0: [159, 140, 114, 115, 79, 109, 128, 107, 141, 152, 132, 124, 103, 102, 142, 106, 128, 131, 124]
1: [97, 149, 103, 149, 122, 80, 161, 109, 106, 115, 147, 109, 116, 85, 127, 139, 120, 106, 122]
2: [97, 163, 125, 112, 112, 138, 120, 122, 124, 104, 123, 124, 86, 99, 113, 123, 133, 118, 121]
3: [111, 152, 76, 84, 125, 152, 178, 145, 165, 128, 109, 135, 123, 85, 113, 148, 139, 180, 111]
4: [98, 171, 129, 141, 132, 144, 136, 114, 61, 99, 157, 99, 106, 86, 112, 129, 136, 92, 135]
5: [109, 141, 104, 156, 86, 102, 129, 104, 87, 95, 114, 144, 118, 76, 156, 128, 144, 167, 120]
6: [105, 72, 161, 147, 150, 93, 123, 110, 87, 141, 116, 112, 117, 104, 125, 135, 156, 198, 118]
7: [128, 120, 117, 143, 88, 128, 113, 142, 125, 135, 128, 113, 99, 121, 121, 119, 127, 114, 128]
8: [122, 132, 76, 123, 159, 148, 167, 179, 131, 120, 112, 156, 177, 158, 125, 106, 138, 111, 136]
9: [116, 149, 113, 139, 87, 122, 121, 104, 100, 98, 113, 138, 104, 67, 151, 125, 147, 151, 119]
10: [142, 119, 91, 149, 69, 124, 102, 134, 136, 135, 128, 107, 93, 104, 119, 126, 132, 109, 124]
11: [98, 149, 104, 122, 118, 144, 115, 111, 104, 85, 148, 127, 105, 91, 147, 136, 128, 108, 116]
12: [147, 110, 145, 126, 96, 113, 112, 111, 148, 144, 122, 124, 130, 150, 147, 112, 134, 136, 126]
13: [115, 158, 115, 130, 157, 175, 137, 142, 104, 90, 134, 103, 122, 130, 133, 132, 154, 111, 136]
14: [93, 171, 136, 139, 159, 161, 139, 142, 58, 80, 160, 106, 91, 110, 127, 142, 150, 79, 148]
15: [148, 150, 114, 116, 98, 63, 120, 124, 182, 167, 153, 177, 68, 146, 129, 117, 140, 125, 135]
16: [104, 113, 168, 119, 127, 143, 108, 149, 140, 128, 124, 175, 103, 189, 124, 134, 122, 132, 121]
17: [106, 133, 110, 139, 96, 123, 132, 108, 83, 93, 116, 144, 116, 75, 162, 135, 141, 169, 122]
18: [96, 181, 97, 161, 129, 144, 158, 140, 100, 44, 159, 116, 162, 123, 150, 166, 155, 123, 124]
19: [153, 112, 105, 103, 78, 115, 129, 76, 165, 174, 118, 141, 96, 90, 127, 164, 111, 142, 141]
20: [134, 138, 128, 128, 122, 73, 144, 119, 114, 140, 120, 139, 84, 117, 122, 139, 120, 119, 157]
21: [109, 138, 108, 124, 160, 171, 164, 158, 127, 100, 126, 144, 141, 158, 112, 103, 155, 106, 133]
22: [159, 103, 81, 97, 118, 167, 138, 101, 167, 158, 106, 162, 96, 81, 117, 155, 154, 147, 129]
23: [96, 152, 118, 142, 144, 120, 145, 142, 121, 86, 147, 124, 144, 147, 122, 139, 118, 123, 136]
24: [113, 127, 173, 126, 134, 143, 103, 99, 68, 133, 118, 125, 108, 114, 104, 131, 154, 151, 127]
25: [117, 133, 126, 139, 101, 119, 121, 127, 118, 107, 122, 141, 127, 95, 136, 115, 139, 161, 120]
26: [130, 78, 163, 145, 162, 123, 118, 114, 100, 111, 116, 108, 124, 127, 157, 98, 137, 162, 122]
27: [164, 89, 149, 153, 110, 162, 109, 117, 153, 103, 105, 113, 168, 184, 142, 151, 72, 97, 99]
28: [167, 100, 100, 126, 135, 86, 102, 115, 132, 125, 139, 117, 161, 121, 154, 116, 125, 146, 143]
29: [103, 156, 88, 138, 65, 152, 112, 166, 142, 107, 111, 142, 133, 103, 143, 117, 117, 147, 118]
30: [114, 112, 140, 163, 154, 93, 126, 138, 108, 144, 140, 71, 107, 102, 114, 125, 147, 150, 122]
31: [132, 122, 155, 119, 127, 99, 109, 137, 176, 143, 115, 157, 93, 147, 111, 126, 119, 137, 123]
32: [125, 124, 149, 122, 95, 66, 171, 104, 128, 179, 95, 151, 134, 93, 131, 149, 69, 109, 147]
33: [131, 126, 148, 137, 157, 139, 113, 97, 89, 126, 132, 96, 105, 128, 106, 132, 140, 114, 139]
34: [118, 128, 110, 122, 148, 155, 145, 151, 124, 120, 141, 117, 99, 98, 118, 124, 121, 99, 136]

[166, 108, 130, 111, 124, 108, 98, 124, 140, 145, 108, 137, 155, 161, 131, 112, 144, 123, 131] >> 12 28
[145, 122, 85, 151, 60, 119, 109, 135, 128, 144, 128, 109, 95, 97, 132, 125, 131, 115, 133] >> 10 7
[92, 172, 81, 162, 112, 80, 164, 116, 108, 95, 170, 91, 95, 78, 125, 132, 143, 93, 102] >> 1 4
[113, 120, 99, 156, 103, 95, 132, 112, 100, 115, 155, 111, 110, 98, 138, 158, 134, 117, 136] >> 1 11
[117, 106, 138, 116, 145, 86, 136, 100, 120, 152, 106, 132, 156, 93, 123, 168, 87, 150, 154] >> 32 20
[119, 125, 175, 130, 126, 142, 105, 100, 70, 128, 108, 118, 102, 108, 106, 129, 152, 151, 138] >> 24 33
[118, 145, 133, 138, 116, 103, 126, 119, 116, 120, 115, 153, 115, 104, 127, 123, 124, 152, 117] >> 25 9
[121, 121, 141, 133, 144, 132, 117, 143, 99, 157, 145, 131, 79, 148, 105, 152, 153, 109, 163] >> 33 20
[165, 123, 153, 113, 107, 133, 88, 107, 107, 196, 114, 132, 181, 156, 135, 131, 130, 120, 164] >> 12 28
[107, 153, 88, 135, 67, 154, 119, 161, 124, 113, 115, 142, 121, 102, 155, 127, 121, 162, 122] >> 29 25
[103, 157, 99, 143, 124, 113, 175, 114, 115, 101, 169, 104, 120, 83, 126, 131, 118, 100, 106] >> 1 11
[110, 100, 145, 166, 151, 98, 125, 131, 108, 156, 137, 82, 106, 102, 118, 133, 155, 153, 117] >> 30 6
[151, 101, 78, 98, 115, 163, 144, 98, 160, 157, 116, 157, 85, 78, 107, 150, 145, 149, 123] >> 22 19
[107, 85, 163, 149, 149, 97, 118, 111, 93, 132, 118, 102, 109, 106, 132, 134, 155, 190, 126] >> 6 26
[190, 128, 124, 104, 87, 113, 110, 121, 156, 162, 101, 130, 148, 149, 157, 136, 161, 140, 132] >> 12 0
[163, 132, 141, 135, 119, 122, 121, 137, 154, 178, 142, 139, 168, 177, 133, 108, 112, 97, 133] >> 12 31
[111, 136, 115, 149, 85, 125, 124, 165, 121, 157, 91, 117, 120, 128, 114, 135, 108, 93, 112] >> 7 10
[127, 120, 144, 108, 154, 128, 122, 90, 118, 110, 125, 103, 107, 111, 107, 128, 120, 122, 116] >> 33 2
[176, 105, 146, 108, 125, 138, 82, 109, 163, 119, 120, 114, 133, 191, 149, 114, 134, 142, 94] >> 12 27
[117, 141, 126, 115, 179, 176, 165, 166, 133, 113, 126, 125, 135, 174, 99, 90, 168, 99, 137] >> 21 8
[121, 98, 168, 113, 196, 130, 129, 90, 117, 115, 119, 95, 132, 139, 89, 130, 104, 117, 109] >> 33 26
[154, 124, 137, 112, 106, 129, 119, 134, 138, 148, 110, 127, 133, 137, 143, 125, 147, 134, 137] >> 12 7
[144, 126, 152, 127, 125, 135, 97, 105, 158, 95, 129, 87, 119, 167, 123, 108, 140, 110, 97] >> 12 33
[171, 100, 143, 142, 115, 161, 110, 121, 155, 116, 116, 110, 164, 166, 143, 141, 100, 119, 110] >> 27 12
[161, 76, 140, 132, 54, 147, 101, 123, 137, 129, 98, 141, 136, 152, 152, 158, 153, 141, 116] >> 12 7
[104, 109, 137, 156, 148, 116, 140, 146, 116, 147, 137, 103, 94, 126, 114, 141, 151, 129, 129] >> 30 33
[130, 116, 157, 130, 164, 138, 112, 133, 108, 142, 132, 113, 112, 160, 102, 130, 145, 113, 139] >> 33 24
[112, 78, 188, 139, 195, 114, 129, 116, 124, 128, 116, 121, 153, 167, 103, 129, 90, 142, 104] >> 26 16
[100, 171, 133, 145, 162, 160, 136, 144, 59, 92, 152, 106, 92, 120, 114, 133, 160, 91, 145] >> 14 4
[137, 154, 112, 111, 78, 123, 108, 104, 140, 126, 128, 128, 90, 91, 141, 118, 131, 121, 125] >> 0 2
[102, 113, 141, 135, 138, 69, 155, 94, 114, 149, 97, 141, 153, 92, 132, 154, 79, 135, 160] >> 32 20
[59, 192, 60, 165, 137, 131, 141, 155, 98, 54, 150, 112, 136, 101, 136, 132, 136, 121, 130] >> 18 23
[111, 127, 157, 124, 118, 144, 109, 150, 136, 125, 123, 146, 92, 172, 119, 133, 139, 118, 117] >> 16 31
[165, 132, 139, 134, 116, 136, 120, 145, 154, 171, 145, 142, 165, 176, 130, 103, 95, 99, 137] >> 12 31
[147, 120, 122, 105, 57, 88, 122, 66, 167, 180, 125, 132, 97, 91, 131, 173, 92, 137, 147] >> 19 0
[93, 185, 94, 158, 147, 148, 158, 136, 102, 31, 149, 104, 161, 128, 147, 162, 157, 133, 127] >> 18 23
[147, 160, 123, 119, 101, 112, 123, 129, 163, 144, 130, 130, 159, 157, 131, 131, 129, 131, 141] >> 12 0
[77, 84, 168, 170, 228, 75, 177, 109, 58, 67, 101, 124, 185, 116, 166, 97, 94, 171, 105] >> 26 6
[106, 146, 100, 87, 152, 167, 163, 151, 165, 123, 101, 150, 142, 114, 103, 151, 135, 161, 122] >> 3 21
[132, 142, 182, 108, 179, 111, 136, 134, 169, 164, 129, 151, 130, 143, 85, 103, 119, 157, 119] >> 31 16
[144, 144, 137, 125, 111, 128, 114, 122, 164, 110, 128, 108, 132, 171, 127, 113, 136, 111, 112] >> 12 7
[119, 98, 147, 150, 180, 88, 152, 111, 97, 98, 110, 132, 157, 120, 159, 118, 104, 160, 123] >> 26 6
[125, 106, 106, 89, 161, 173, 177, 129, 134, 96, 153, 138, 150, 107, 131, 147, 94, 106, 106] >> 34 21
[174, 120, 124, 125, 61, 133, 109, 117, 155, 152, 118, 136, 127, 161, 157, 129, 132, 121, 132] >> 12 0
[135, 123, 158, 158, 80, 86, 167, 138, 141, 192, 104, 126, 149, 119, 128, 137, 83, 88, 136] >> 32 20
[97, 158, 102, 151, 145, 110, 132, 128, 95, 135, 180, 124, 111, 104, 117, 166, 134, 110, 113] >> 1 4
[167, 124, 114, 128, 94, 174, 129, 142, 154, 135, 143, 118, 152, 146, 181, 106, 128, 110, 108] >> 12 7
[108, 107, 166, 114, 123, 153, 108, 157, 135, 142, 128, 162, 99, 194, 112, 130, 126, 133, 111] >> 16 31
[128, 124, 146, 96, 121, 77, 99, 142, 189, 156, 89, 165, 101, 136, 108, 125, 128, 134, 135] >> 31 15
[164, 135, 112, 119, 88, 120, 111, 141, 160, 137, 128, 143, 150, 162, 149, 125, 135, 126, 134] >> 12 0
[125, 77, 163, 146, 171, 100, 120, 123, 110, 128, 130, 108, 151, 142, 139, 98, 133, 154, 108] >> 26 6
[139, 106, 137, 115, 95, 158, 113, 124, 149, 118, 106, 144, 148, 155, 131, 159, 143, 140, 121] >> 12 16
[150, 18, 194, 157, 173, 134, 98, 82, 118, 98, 97, 74, 191, 136, 132, 128, 122, 168, 108] >> 26 6
[122, 121, 143, 128, 99, 73, 168, 102, 128, 184, 94, 149, 131, 94, 123, 150, 64, 111, 149] >> 32 20
[114, 164, 169, 151, 118, 154, 116, 160, 149, 149, 167, 132, 93, 187, 110, 134, 116, 91, 114] >> 16 31
[126, 104, 129, 126, 157, 87, 116, 131, 110, 152, 87, 137, 197, 135, 135, 145, 121, 142, 146] >> 28 12
[168, 96, 83, 96, 113, 165, 138, 102, 165, 157, 110, 148, 86, 81, 119, 156, 156, 157, 134] >> 22 19
[99, 85, 164, 148, 148, 99, 134, 113, 92, 145, 124, 109, 119, 93, 127, 135, 150, 194, 119] >> 6 30
[96, 107, 170, 124, 147, 152, 130, 158, 108, 125, 133, 128, 97, 126, 127, 106, 117, 126, 146] >> 34 33
[128, 123, 157, 137, 144, 97, 130, 122, 127, 144, 104, 133, 175, 153, 132, 135, 101, 140, 131] >> 12 28
[136, 107, 132, 119, 151, 107, 143, 115, 128, 155, 116, 128, 178, 116, 126, 129, 96, 142, 138] >> 28 12
[158, 101, 78, 97, 121, 173, 139, 100, 157, 163, 119, 157, 87, 85, 123, 145, 150, 144, 134] >> 22 19
[128, 140, 149, 123, 137, 90, 129, 126, 144, 127, 118, 157, 115, 120, 106, 112, 108, 143, 120] >> 31 20
[105, 108, 139, 124, 139, 75, 150, 97, 102, 148, 105, 136, 151, 102, 137, 158, 75, 132, 166] >> 32 20
[178, 89, 145, 142, 108, 154, 120, 115, 150, 100, 108, 125, 164, 171, 145, 145, 74, 87, 102] >> 27 12
[114, 129, 33, 151, 66, 120, 145, 133, 129, 153, 148, 97, 111, 87, 125, 153, 154, 123, 117] >> 10 7
[107, 132, 141, 137, 158, 149, 133, 179, 116, 121, 150, 93, 100, 116, 110, 105, 114, 73, 141] >> 34 13
[124, 130, 178, 106, 162, 79, 128, 142, 183, 147, 135, 157, 114, 144, 81, 107, 79, 128, 128] >> 31 16
[138, 143, 105, 131, 103, 79, 126, 118, 130, 133, 125, 135, 37, 122, 119, 142, 150, 106, 153] >> 20 15
[115, 157, 111, 122, 88, 128, 115, 121, 124, 120, 120, 121, 85, 80, 123, 125, 122, 111, 122] >> 2 7
[142, 131, 134, 128, 129, 126, 107, 120, 97, 137, 131, 101, 118, 116, 111, 119, 145, 118, 141] >> 33 7
[144, 132, 147, 111, 125, 69, 103, 128, 196, 144, 113, 152, 87, 126, 107, 122, 121, 142, 134] >> 31 15
[114, 101, 163, 133, 150, 142, 134, 168, 123, 136, 130, 159, 102, 139, 137, 119, 124, 145, 130] >> 16 31
[104, 146, 82, 85, 139, 153, 173, 147, 163, 138, 89, 144, 130, 77, 103, 143, 140, 181, 109] >> 3 22
[128, 131, 143, 106, 167, 78, 125, 165, 141, 182, 119, 166, 133, 168, 107, 106, 123, 126, 133] >> 31 16
